Each path below is one point turned by a fixed rotation once a step. After each direction that follows a path, write how fast that rotation turns it, in degrees a step (0 if it stays still).
Each turn is a multiple of 5 degrees from 10 to 175, or 0.
Each row of a path follows its step; steps can be skipped.

step 0: [  6.0  35.4  47.7 -26.2   4.7  20.8  -9.6  -9.8  -6.4   1.7  27.8 -30.9
 -19.6  30.9   6.1  -7.9 -19.0  29.3  10.9 -21.0 -33.4   9.7  11.5  13.0
 -19.6  48.9   5.8 -17.7  21.3  11.7  16.1  15.4  30.1  -8.2  -2.6 -19.2
 -40.0  -6.6 -32.4   8.4  61.5  -1.2  15.2   0.4 -27.3 -15.3 -33.5 -33.2
  25.1   2.8 -21.9 -47.9   1.4 -12.5]
step 1: [ -5.9   4.2 -29.6   2.3  27.5   1.9  -2.2 -41.6 -29.5 -20.3  -8.9  39.5
 -22.8  29.7 -26.1  24.1   7.1 -20.5 -10.6  30.7 -50.4  26.1  15.5  45.3
  10.7  28.4  23.5 -39.5 -15.2   5.7 -21.7 -53.8  17.8  16.6 -40.7 -23.0
   2.6  -1.5  -7.4 -11.4 -13.5   4.4 -19.5  20.4  -3.0 -15.0  12.8  -7.1
 -16.2  24.8 -35.8  26.3 -22.2   0.5]
step 3: [  1.5  19.6 -14.1  50.9  19.2  36.2 -10.7 -34.4 -22.8   8.2  13.8  -1.8
  19.2  20.3  32.6  -2.1  -9.7 -21.0  30.3  25.0  22.1   9.8 -33.0 -24.0
 -13.0  -7.1   4.2   9.2  -0.6   7.2  24.3  23.5 -34.9 -44.9 -23.6   9.8
  -9.9 -42.6 -20.5 -23.4   7.9 -27.6  16.6   3.0 -45.1  13.0  26.1  22.1
  14.5  -3.7  53.2  24.5 -20.5 -24.5]
step 4: [-23.4 -41.3 -37.7 -20.9   2.2   5.6 -14.1   6.1 -14.1   3.4  -2.0  -3.4
  -9.7  11.9   6.5 -12.9   3.9  23.8  -5.5 -48.6  19.9  -4.7 -25.3 -24.1
 -21.9  23.9  -0.8  16.2 -46.7  -9.5  -7.2  26.6  22.6  41.0   1.0  -5.0
  18.6  38.7  28.9   4.4 -48.6 -13.3 -26.7  -6.5 -26.6  -2.9  54.5  42.5
 -17.5 -19.5  12.0  14.6 -23.9 -31.5]
step 5: [-30.3  17.2  66.0  10.1 -15.4 -53.8  -7.2  14.4 -26.4  40.7  -6.1 -62.8
  -6.5   2.8   6.2  -9.8  34.9  -1.8 -23.6 -32.1  18.4   8.2 -11.7 -38.8
  -2.6  14.1  10.7  14.1   1.6 -16.5 -24.6  11.4   0.2 -44.7  20.5 -26.6
  20.6  12.5   1.1  -5.0  20.2  10.6 -14.7 -15.6 -33.0  10.8 -30.8  12.2
 -19.7   2.6 -25.1 -19.1   3.8  21.2]
step 6: [-23.5   1.0  28.9 -39.7 -18.3 -33.0   1.2 -12.4 -13.8   3.3 -32.1   4.1
  -6.6 -39.8 -41.8 -44.9  -1.4 -23.5   0.2  67.8 -22.2  11.2   1.6  -7.2
  -5.5  -3.1   8.3 -11.6 -10.5 -40.5  -1.4  10.4  10.8  18.6 -40.9 -13.7
 -27.9 -47.3  -7.2  -7.4 -16.5  17.6 -14.6  24.2  -3.5  16.1  42.0  -8.5
  -1.5  -5.3  16.1   1.4  -0.1  48.5]
step 7: [ 10.6  -9.4 -32.3 -10.8  20.7 -37.3  28.7  29.7   8.6  14.6  35.0  -7.1
  40.8   8.6  15.9 -17.7 -13.2   8.4 -17.6  18.4  32.9 -48.7  35.5  27.1
 -14.4  -8.9 -23.4   8.8  14.9  14.9   8.1  -6.6   4.5  29.5   6.8 -26.6
   0.1 -25.0  34.7  66.1 -18.8   6.6 -12.9 -19.9  35.5  -3.0 -12.1 -15.2
 -16.0   0.9  -7.8  11.4  -6.1  55.6]
step 8: [ -8.2  27.0   2.1  14.4  21.4  11.7  11.5  30.1  -8.8 -35.7  11.2 -17.2
   6.9  -3.4   0.2 -28.4 -17.2  -5.3 -21.5 -18.7 -10.6  23.3   4.7 -30.5
  -4.5 -18.5 -48.3  21.0  43.8  26.3  36.8 -39.4 -61.7 -16.5 -12.0 -24.3
  21.4 -29.2 -23.8  -7.8  -0.8  -7.1  31.6   3.3  26.7  27.1  10.0  -9.1
  37.6  32.7   5.6 -20.4  30.0 -24.4]
step 9: [ -4.9   1.3 -49.3   0.2 -25.6  10.6 -15.8  -6.9  23.2  -1.2 -38.0 -11.1
 -11.5  55.8 -26.6  -6.2 -10.0  56.3   9.1  -2.1   4.7 -13.5   4.5 -40.7
   7.4  14.3  14.2  -7.9  -5.7  10.3  26.7  -4.5   5.1  49.0 -14.7  20.8
 -41.2  18.8   1.6 -40.5 -17.9  21.6  28.0  -1.5  44.0  -6.9  19.3 -20.0
   8.8  -6.9 -22.9  29.7  27.4 -26.7]
step 10: [ 32.0  -5.3  14.9  35.3 -14.1 -13.0 -18.1  27.1  -0.4  15.2 -18.7  22.8
 -13.4 -18.3   3.7  14.4   9.9  -3.3  17.7 -41.4  24.1  -8.5  32.7  13.9
  38.4  12.0  33.9 -20.5  30.2  13.8   1.2  -0.5 -14.8 -60.3   3.7  -6.8
 -10.9  49.9  10.1 -13.8 -16.8  -7.2 -14.6 -50.6  12.7 -14.6   2.3  -9.7
  29.4  -6.9 -63.5  -1.1 -27.3  13.3]
Directions:
[ -4.3   4.2  -7.6  11.4  -3.7   3.7   0.2  -3.6   6.9  -7.1  -6.2  -5.1
  -8.5  -0.5 -10.4   0.9   8.0   0.2  -1.8   6.7  -7.4 -10.2  -2.0   6.1
  -2.3  -2.6  -3.6  -1.3 -18.8  -2.8   1.8  -1.5  -5.7   9.2 -10.9  -1.0
  -3.9   1.7  -2.9  10.5  -8.9   1.5  -3.6   7.8  -2.3   1.7  -1.8  11.5
   6.7  -9.8  -3.0   1.9   5.6  -1.8]
140
[  5.8  -0.3  -2.1   1.9   1.6  -1.5   7.2  -6.8  -7.9  -3.3  -2.8   5.0
 -10.5  -3.5  -4.9  -1.5   0.4  -3.6  -2.6  10.4   8.0  -7.3  -3.6  -3.6
   0.1 -20.3   7.4  -4.5   3.2   4.9 -13.3  -1.7   1.0  -8.8  -6.2   5.9
  -7.0   2.5  -1.4   9.6   1.4   1.4  -5.3  -0.3   7.7  -0.7   0.8  -5.9
  -6.9   1.3   3.9 -10.8 -10.2   9.5]
80
[  3.0   7.1  -8.4  -4.2  -4.9  -4.0  -0.2   0.5  -5.7   0.2  -2.0  -3.5
  -4.3   9.0   3.0 -12.3  -9.2  10.0  -6.2 -11.6  -7.7  10.5  -8.3  -8.5
   0.7   2.6   6.3   1.6  -2.9   3.2  -4.4   6.7  -7.7  -0.6  -5.5   4.3
  -2.1   6.1   4.2  -2.1  -6.1   0.2  -7.3  11.6  -2.9  -3.0 -11.2  -5.9
  -0.8  -0.5  -9.8 -11.0  -2.1  -9.1]
80
[  1.8  17.5   6.5 -13.1   2.4   1.3  -3.0   6.9  -5.4   3.2   3.8   1.9
  -8.2  -0.2  -4.6   6.6   9.5  -4.1  -9.8  10.7  -1.6  -3.4   5.6   9.4
  -9.0   5.4  -3.3   5.4   0.9   3.3   9.1  11.7  -0.6  -0.3  -3.8  10.9
   9.0   0.0   1.9   1.0  -5.0   7.3  -6.1  -2.1  -4.7  -1.1   2.3 -10.9
  -7.6   1.2  -2.6  -1.9   1.5  -1.4]
60
[ -1.8  -1.7  -6.7   7.6  -0.4  -5.5   2.0   7.3   3.8   5.4   0.1 -19.1
  -2.1  17.1   7.1   0.2  -1.0   5.5   7.2   7.4   4.8  -4.3  -0.6   5.6
  -3.4  -5.4   0.9   6.2   2.6   1.6   5.3  -1.3  13.3   4.5   7.6   7.0
  -9.0  -0.7  -7.2   1.7   6.3   9.9  -0.4  -1.3  -6.0  -7.2 -10.4  -1.3
 -10.4  -0.8   0.0   1.0   0.8   1.3]
160
[  4.0   3.4  -1.0  -4.0   1.2   2.0   2.2  -4.8   1.6  -5.1  -1.4  -6.2
   1.5   3.9   6.1  -4.3   2.7 -13.2   0.0  -9.1   5.0  -9.6   6.2  -3.6
  -1.3   4.9   5.7   0.5   5.5 -11.8   1.9  -0.4 -16.1  -6.7   3.7   3.0
   5.1   2.8  -2.9  12.0  14.1  10.0  -0.7   0.5  -6.0 -14.4   2.3   4.5
  11.2   0.3  -5.2  -5.0   2.7   5.0]
140
[ -2.8  -7.9  -2.7   3.6  -1.7  -2.1  -2.8  11.3  -7.9  -1.6  -6.7   8.8
   1.7   2.9   8.0  -2.6  -9.4  -5.2  -4.2  -4.5  -5.9  -4.3   9.7   5.3
  -0.6  -7.0 -16.0  -9.4 -12.1   3.2  -9.9   2.5  -1.8  -2.4   0.6  -1.1
   0.5  -4.4   1.9   4.8   4.2   7.4  -3.8 -13.0  -5.7  -2.8   4.5   0.7
  -7.0   4.3 -11.3   3.6  -3.6  -9.8]
120
[ -9.0  -8.2  -3.4   5.3   1.4   7.6   4.0  -9.4   4.5   6.2   5.3   5.2
  -3.3   3.4  -1.0   6.4  -1.0   4.7 -18.0  -4.5   2.4  -6.0  -2.8  11.0
  -0.4  -2.1  -1.6  -5.1  10.4  -5.9   9.0   0.3   0.8  -6.4  -3.4   7.0
 -10.6  -1.7  -6.0 -10.7   2.5  -9.7 -10.1   0.4   2.0  -5.8   2.5   0.0
   5.1   6.6 -11.4  -0.6   2.0  -5.3]
40
